In the data rows, 50 means zero.
Here are some points, one per row:
np.array([41, 40, 58, 44, 51, 55, 49, 59, 40, 46, 56, 49, 43, 55, 41, 36, 59, 56, 40, 37, 62, 51, 54, 42, 34, 43, 37, 37, 40, 43, 35, 65])
np.array([30, 60, 46, 47, 53, 58, 48, 36, 53, 57, 60, 31, 62, 43, 41, 53, 41, 43, 54, 61, 59, 53, 51, 49, 44, 69, 29, 73, 52, 39, 55, 54])
np.array([36, 45, 45, 40, 44, 57, 50, 64, 51, 50, 49, 31, 49, 44, 45, 45, 50, 47, 41, 52, 49, 38, 56, 48, 47, 70, 54, 66, 49, 49, 47, 37])
np.array([51, 65, 39, 53, 51, 38, 50, 45, 48, 46, 57, 44, 44, 36, 46, 42, 39, 44, 48, 59, 42, 63, 55, 37, 49, 49, 46, 42, 55, 44, 42, 29])
np.array([59, 66, 34, 41, 48, 62, 58, 55, 60, 41, 59, 43, 42, 38, 38, 45, 41, 55, 55, 65, 36, 44, 30, 62, 33, 41, 41, 42, 69, 65, 47, 73])
np.array([44, 62, 61, 34, 54, 47, 53, 70, 46, 55, 65, 64, 34, 31, 54, 65, 51, 47, 64, 44, 53, 43, 51, 38, 44, 38, 53, 64, 47, 50, 68, 61])
np.array([44, 56, 59, 52, 46, 33, 47, 55, 58, 40, 46, 62, 56, 52, 32, 53, 46, 49, 46, 48, 54, 49, 33, 49, 43, 47, 45, 41, 48, 42, 50, 45])
np.array([62, 36, 37, 33, 51, 51, 54, 42, 47, 33, 31, 51, 55, 40, 44, 34, 58, 36, 53, 66, 66, 45, 45, 56, 57, 50, 37, 50, 46, 50, 52, 46])
np.array([68, 54, 45, 35, 39, 44, 36, 35, 40, 47, 40, 43, 50, 54, 45, 50, 49, 39, 47, 55, 71, 68, 66, 48, 49, 69, 55, 57, 55, 58, 54, 67])
np.array([53, 39, 61, 72, 38, 63, 36, 58, 38, 46, 48, 52, 40, 45, 43, 59, 39, 49, 53, 51, 44, 66, 58, 58, 50, 55, 43, 39, 37, 50, 51, 53])
np.array([49, 38, 45, 69, 47, 43, 42, 48, 67, 47, 47, 48, 57, 41, 63, 48, 49, 72, 44, 55, 59, 47, 39, 43, 29, 37, 58, 70, 35, 78, 72, 52])
np.array([56, 69, 57, 36, 70, 47, 41, 47, 45, 65, 43, 40, 44, 61, 63, 50, 66, 85, 50, 56, 51, 33, 75, 78, 56, 48, 35, 38, 55, 64, 54, 47])
np.array([54, 61, 48, 54, 52, 58, 39, 40, 47, 33, 42, 43, 67, 53, 73, 54, 45, 40, 46, 46, 28, 43, 60, 46, 43, 23, 41, 56, 61, 34, 46, 63])
np.array([48, 43, 57, 52, 48, 51, 41, 43, 39, 56, 51, 51, 37, 32, 66, 46, 60, 42, 51, 49, 57, 63, 59, 39, 45, 56, 44, 49, 62, 51, 45, 49])
np.array([44, 52, 39, 61, 77, 43, 38, 49, 53, 48, 33, 65, 60, 38, 45, 31, 58, 42, 49, 58, 51, 46, 50, 54, 49, 49, 47, 48, 43, 52, 38, 59])
np.array([56, 68, 32, 62, 62, 65, 54, 60, 68, 57, 61, 66, 42, 72, 56, 62, 78, 50, 49, 48, 48, 70, 49, 39, 62, 57, 71, 41, 29, 35, 48, 70])
np.array([48, 34, 47, 62, 57, 52, 38, 47, 58, 34, 47, 72, 38, 52, 43, 65, 44, 73, 51, 45, 55, 43, 54, 49, 51, 48, 51, 56, 48, 39, 48, 42])
np.array([55, 41, 36, 41, 50, 43, 64, 64, 64, 50, 48, 49, 60, 36, 68, 39, 53, 37, 46, 34, 43, 56, 52, 58, 41, 42, 43, 43, 43, 51, 54, 51])
np.array([36, 50, 51, 45, 44, 38, 49, 42, 49, 57, 44, 50, 43, 54, 42, 31, 40, 44, 50, 45, 29, 48, 56, 41, 42, 38, 54, 50, 50, 49, 39, 41])
np.array([46, 56, 47, 37, 46, 43, 41, 50, 51, 55, 52, 35, 79, 41, 64, 57, 43, 65, 47, 33, 58, 61, 49, 58, 65, 58, 43, 49, 49, 47, 45, 67])
np.array([64, 47, 73, 49, 87, 66, 51, 59, 54, 56, 73, 41, 64, 69, 42, 70, 32, 37, 57, 53, 62, 49, 52, 43, 50, 48, 69, 40, 51, 77, 39, 36])
np.array([75, 42, 55, 51, 58, 55, 36, 60, 55, 50, 42, 60, 46, 57, 42, 33, 29, 55, 75, 44, 45, 49, 42, 40, 58, 62, 41, 59, 44, 40, 45, 48])
np.array([62, 70, 52, 56, 41, 43, 66, 63, 49, 53, 55, 41, 40, 32, 61, 49, 41, 40, 39, 63, 54, 39, 54, 51, 37, 47, 48, 42, 37, 33, 58, 47])
np.array([55, 63, 77, 58, 55, 49, 53, 38, 57, 38, 41, 42, 40, 65, 54, 42, 67, 53, 56, 35, 40, 52, 61, 64, 39, 53, 47, 38, 72, 62, 81, 30])
np.array([40, 58, 56, 35, 44, 51, 58, 43, 59, 48, 51, 52, 56, 27, 42, 46, 41, 70, 50, 43, 57, 59, 61, 38, 51, 46, 58, 36, 56, 45, 45, 44])
np.array([66, 57, 62, 40, 51, 41, 49, 34, 60, 57, 58, 47, 42, 53, 55, 39, 48, 42, 51, 44, 61, 41, 45, 50, 34, 68, 61, 62, 49, 39, 43, 57])
np.array([40, 49, 44, 49, 48, 34, 61, 42, 39, 35, 58, 52, 49, 59, 50, 48, 37, 51, 70, 40, 43, 34, 53, 28, 59, 66, 48, 35, 46, 51, 59, 62])
np.array([35, 47, 67, 48, 42, 57, 53, 71, 56, 46, 33, 63, 44, 75, 69, 64, 39, 49, 50, 78, 55, 58, 42, 44, 39, 60, 48, 40, 60, 43, 41, 59])
np.array([46, 50, 65, 35, 49, 33, 43, 59, 35, 49, 45, 33, 35, 57, 46, 55, 54, 41, 41, 51, 38, 49, 35, 40, 59, 44, 51, 49, 38, 59, 47, 50])
np.array([51, 37, 63, 58, 40, 57, 43, 22, 61, 58, 45, 34, 47, 43, 48, 56, 60, 64, 61, 47, 35, 42, 39, 46, 59, 42, 53, 46, 30, 45, 41, 42])
np.array([54, 45, 45, 57, 50, 34, 36, 53, 46, 45, 61, 31, 53, 49, 52, 44, 50, 58, 47, 46, 68, 50, 53, 36, 47, 43, 55, 53, 66, 35, 49, 49])
np.array([53, 46, 49, 33, 37, 42, 57, 58, 36, 46, 56, 55, 66, 49, 35, 54, 63, 50, 52, 45, 54, 49, 66, 55, 35, 48, 58, 43, 41, 31, 57, 51])
np.array([60, 51, 63, 81, 39, 41, 89, 53, 54, 45, 63, 70, 70, 60, 44, 39, 74, 56, 48, 70, 47, 53, 68, 55, 82, 50, 40, 71, 70, 71, 43, 65])
np.array([50, 41, 35, 53, 45, 43, 62, 68, 44, 71, 36, 61, 57, 60, 44, 70, 59, 56, 71, 46, 42, 60, 35, 59, 42, 57, 50, 50, 58, 41, 49, 40])
np.array([52, 38, 42, 43, 59, 57, 61, 33, 43, 59, 57, 59, 43, 69, 39, 34, 36, 53, 37, 60, 39, 67, 47, 57, 60, 33, 49, 64, 43, 37, 62, 45])
np.array([40, 57, 48, 54, 54, 57, 74, 39, 30, 38, 47, 48, 37, 65, 57, 32, 37, 61, 65, 53, 64, 60, 37, 76, 67, 38, 73, 68, 41, 43, 40, 39])
np.array([41, 45, 50, 40, 43, 46, 33, 45, 65, 57, 84, 42, 41, 47, 51, 39, 44, 43, 55, 60, 50, 45, 52, 73, 54, 61, 60, 41, 58, 41, 52, 51])
np.array([51, 44, 43, 55, 42, 42, 50, 39, 50, 49, 42, 56, 45, 50, 36, 60, 46, 40, 51, 29, 53, 48, 52, 58, 43, 51, 40, 54, 43, 58, 31, 56])
np.array([44, 63, 39, 52, 25, 59, 48, 60, 58, 57, 45, 44, 39, 63, 45, 58, 47, 41, 63, 52, 70, 41, 40, 44, 52, 24, 37, 38, 52, 56, 52, 42])
np.array([50, 36, 47, 62, 54, 63, 47, 44, 33, 68, 43, 54, 62, 50, 45, 54, 41, 41, 37, 42, 53, 40, 37, 44, 61, 56, 54, 43, 62, 42, 62, 59])
np.array([57, 62, 57, 42, 36, 75, 40, 52, 47, 47, 57, 67, 62, 47, 58, 38, 55, 37, 38, 38, 46, 40, 45, 50, 47, 70, 58, 54, 41, 49, 59, 44])
np.array([55, 38, 35, 53, 53, 52, 45, 41, 30, 50, 51, 62, 65, 46, 54, 54, 63, 50, 52, 56, 52, 48, 44, 49, 44, 50, 42, 41, 41, 58, 36, 51])
np.array([56, 50, 45, 44, 40, 42, 45, 48, 41, 47, 53, 52, 49, 44, 53, 70, 44, 44, 30, 41, 45, 47, 43, 40, 60, 45, 48, 52, 54, 50, 45, 39])
There is one direction along which these points spread out most. Take the direction at right angles to it along which they spread out most. Go by this last direction. Where along it does each point below lie, from 0 to 99? The average is 50, and the first point in the table lies past the average. One standard deviation of the points above along it is 16.
np.array([55, 38, 35, 53, 53, 52, 45, 41, 30, 50, 51, 62, 65, 46, 54, 54, 63, 50, 52, 56, 52, 48, 44, 49, 44, 50, 42, 41, 41, 58, 36, 51]) 63
np.array([30, 60, 46, 47, 53, 58, 48, 36, 53, 57, 60, 31, 62, 43, 41, 53, 41, 43, 54, 61, 59, 53, 51, 49, 44, 69, 29, 73, 52, 39, 55, 54]) 39
np.array([52, 38, 42, 43, 59, 57, 61, 33, 43, 59, 57, 59, 43, 69, 39, 34, 36, 53, 37, 60, 39, 67, 47, 57, 60, 33, 49, 64, 43, 37, 62, 45]) 58
np.array([56, 69, 57, 36, 70, 47, 41, 47, 45, 65, 43, 40, 44, 61, 63, 50, 66, 85, 50, 56, 51, 33, 75, 78, 56, 48, 35, 38, 55, 64, 54, 47]) 0
np.array([60, 51, 63, 81, 39, 41, 89, 53, 54, 45, 63, 70, 70, 60, 44, 39, 74, 56, 48, 70, 47, 53, 68, 55, 82, 50, 40, 71, 70, 71, 43, 65]) 28
np.array([66, 57, 62, 40, 51, 41, 49, 34, 60, 57, 58, 47, 42, 53, 55, 39, 48, 42, 51, 44, 61, 41, 45, 50, 34, 68, 61, 62, 49, 39, 43, 57]) 40
np.array([49, 38, 45, 69, 47, 43, 42, 48, 67, 47, 47, 48, 57, 41, 63, 48, 49, 72, 44, 55, 59, 47, 39, 43, 29, 37, 58, 70, 35, 78, 72, 52]) 43
np.array([55, 41, 36, 41, 50, 43, 64, 64, 64, 50, 48, 49, 60, 36, 68, 39, 53, 37, 46, 34, 43, 56, 52, 58, 41, 42, 43, 43, 43, 51, 54, 51]) 46
np.array([40, 49, 44, 49, 48, 34, 61, 42, 39, 35, 58, 52, 49, 59, 50, 48, 37, 51, 70, 40, 43, 34, 53, 28, 59, 66, 48, 35, 46, 51, 59, 62]) 57
np.array([44, 52, 39, 61, 77, 43, 38, 49, 53, 48, 33, 65, 60, 38, 45, 31, 58, 42, 49, 58, 51, 46, 50, 54, 49, 49, 47, 48, 43, 52, 38, 59]) 53
np.array([53, 46, 49, 33, 37, 42, 57, 58, 36, 46, 56, 55, 66, 49, 35, 54, 63, 50, 52, 45, 54, 49, 66, 55, 35, 48, 58, 43, 41, 31, 57, 51]) 53
np.array([41, 40, 58, 44, 51, 55, 49, 59, 40, 46, 56, 49, 43, 55, 41, 36, 59, 56, 40, 37, 62, 51, 54, 42, 34, 43, 37, 37, 40, 43, 35, 65]) 58
